In the data rows, zero lies at 4.5, halfway between 4 and 5.
Some points, each followed by its number:
[4 6 4 4 3 4 5 4] 0
[5 7 6 6 5 5 6 4] 1
[5 7 7 5 5 5 7 5] 2
[2 4 4 3 4 3 5 6] 3
[5 2 3 5 4 5 2 3] 4
[7 7 8 7 4 6 6 5] 5
[3 6 5 5 4 5 4 4] 6
[5 5 6 6 5 4 5 5] 7
[5 9 9 7 5 4 9 7] 8
[5 0 1 4 3 6 2 3] 9
[3 5 4 5 3 4 4 3] 10
[4 2 3 4 4 6 3 4] 11
[4 7 7 6 5 5 6 6] 12
[7 9 9 9 4 4 8 6] 13
[4 7 7 5 3 3 7 5] 14
[7 8 7 8 5 5 8 6] 15
[5 7 6 5 4 4 6 5] 16
[5 7 8 7 3 3 6 4] 17
[6 5 6 6 3 6 4 3] 18
[5 0 0 1 6 6 0 4] 19
[5 5 5 5 4 4 4 4] 20
[6 7 8 6 4 6 6 5] 21
[6 3 2 4 5 6 3 4] 22
[2 6 5 3 5 2 6 6] 23
[4 5 5 5 5 5 5 4] 24
[3 3 3 3 5 4 3 4] 25
[4 5 6 6 5 4 5 5] 26
[7 8 9 8 5 6 7 5] 27
[2 4 5 3 5 2 4 6] 28
[6 9 9 8 5 4 8 6] 29
[4 0 0 2 6 6 1 4] 30
[3 4 4 3 5 3 5 6] 31
[5 8 8 6 4 4 7 5] 32
[6 0 0 3 4 6 0 2] 33
[6 0 0 1 6 6 0 4] 34
[4 3 4 4 5 4 4 4] 35
[5 0 0 1 5 6 1 4] 36
[5 4 4 5 3 4 3 4] 37
[5 5 6 5 4 6 5 5] 38
[6 0 0 4 4 6 0 2] 39
[3 5 3 3 3 4 4 3] 40
[4 6 6 6 5 4 6 5] 41
[3 1 1 2 5 5 3 4] 42
[4 1 2 1 6 5 2 4] 43
Which two points above are nearest to each new point, looking only along the 3 directions in which the numbered points spread most? Their numbers follow each, nearest first.
[6 6 7 6 4 5 6 4] 1 21
[4 6 4 5 4 6 5 4] 20 24
[4 4 4 4 4 4 4 4] 35 37
[6 7 7 7 5 5 8 7] 15 2
[3 4 3 3 3 5 3 3] 40 25
[3 4 5 3 4 4 3 3] 40 35
[3 4 4 3 5 5 4 5] 35 31
[5 4 4 3 3 5 4 2] 37 10
[5 0 1 3 5 6 3 5] 43 30
[5 5 5 5 4 4 4 3] 20 6
[6 1 3 5 6 6 2 5] 22 11
[5 8 8 7 5 5 5 5] 21 32
[4 5 3 4 4 4 5 5] 35 0
[3 6 6 4 3 3 5 4] 0 6
[3 2 1 2 4 4 3 4] 42 25
[5 4 4 4 4 5 6 6] 24 26
[5 5 5 6 5 5 4 5] 38 24
[5 5 5 4 5 5 4 5] 24 38
[5 5 6 5 3 5 4 3] 20 18
[3 0 1 1 6 5 3 6] 43 42
[6 7 7 8 5 4 6 5] 21 5
[5 6 5 4 4 5 5 4] 24 20
[5 4 3 4 5 5 5 4] 35 24
[4 3 4 4 5 4 3 4] 35 25
[5 8 9 6 4 3 7 5] 32 17
[6 2 1 4 5 6 4 6] 22 11
[9 9 9 9 4 9 7 5] 27 5
[4 4 5 6 4 5 4 4] 20 37
[4 7 9 6 3 3 5 3] 17 14
[3 6 5 4 5 3 6 5] 23 26
[5 2 2 3 5 4 3 4] 11 25
[5 4 6 6 5 5 5 4] 38 7
[4 2 2 3 4 6 3 4] 11 4
[5 3 4 4 5 5 4 4] 35 11
[5 2 3 3 4 5 3 3] 11 4
[4 4 4 4 5 5 4 4] 35 24
[5 5 4 2 4 4 3 3] 35 37
[3 4 4 3 6 2 4 6] 31 28
[4 4 4 4 4 5 3 3] 37 35
[4 2 2 3 5 5 4 6] 25 35
[2 5 3 3 5 2 6 6] 28 3
[4 3 3 4 5 6 4 5] 35 11
[2 2 2 2 4 2 4 4] 25 40
[4 9 9 6 5 4 9 8] 8 29
[5 3 3 4 5 5 3 4] 11 22
[4 5 6 5 5 5 6 4] 26 7
[3 2 3 3 5 3 4 4] 25 35
[6 6 6 6 4 5 6 4] 1 7
[3 4 4 4 6 3 5 5] 31 3
[4 9 9 8 4 3 9 7] 8 29
[5 9 9 8 6 4 9 8] 8 29
[4 5 5 5 4 6 4 4] 20 24
[5 9 9 7 4 5 6 5] 32 29
[5 8 7 6 4 4 7 5] 32 12
[4 3 3 3 3 5 5 4] 35 25
[5 1 2 4 4 5 1 2] 9 4
[4 4 3 4 5 6 4 5] 35 11
[4 5 3 3 4 6 4 5] 35 25
[5 2 4 5 6 5 3 5] 22 11
[5 7 5 5 4 3 5 3] 6 0
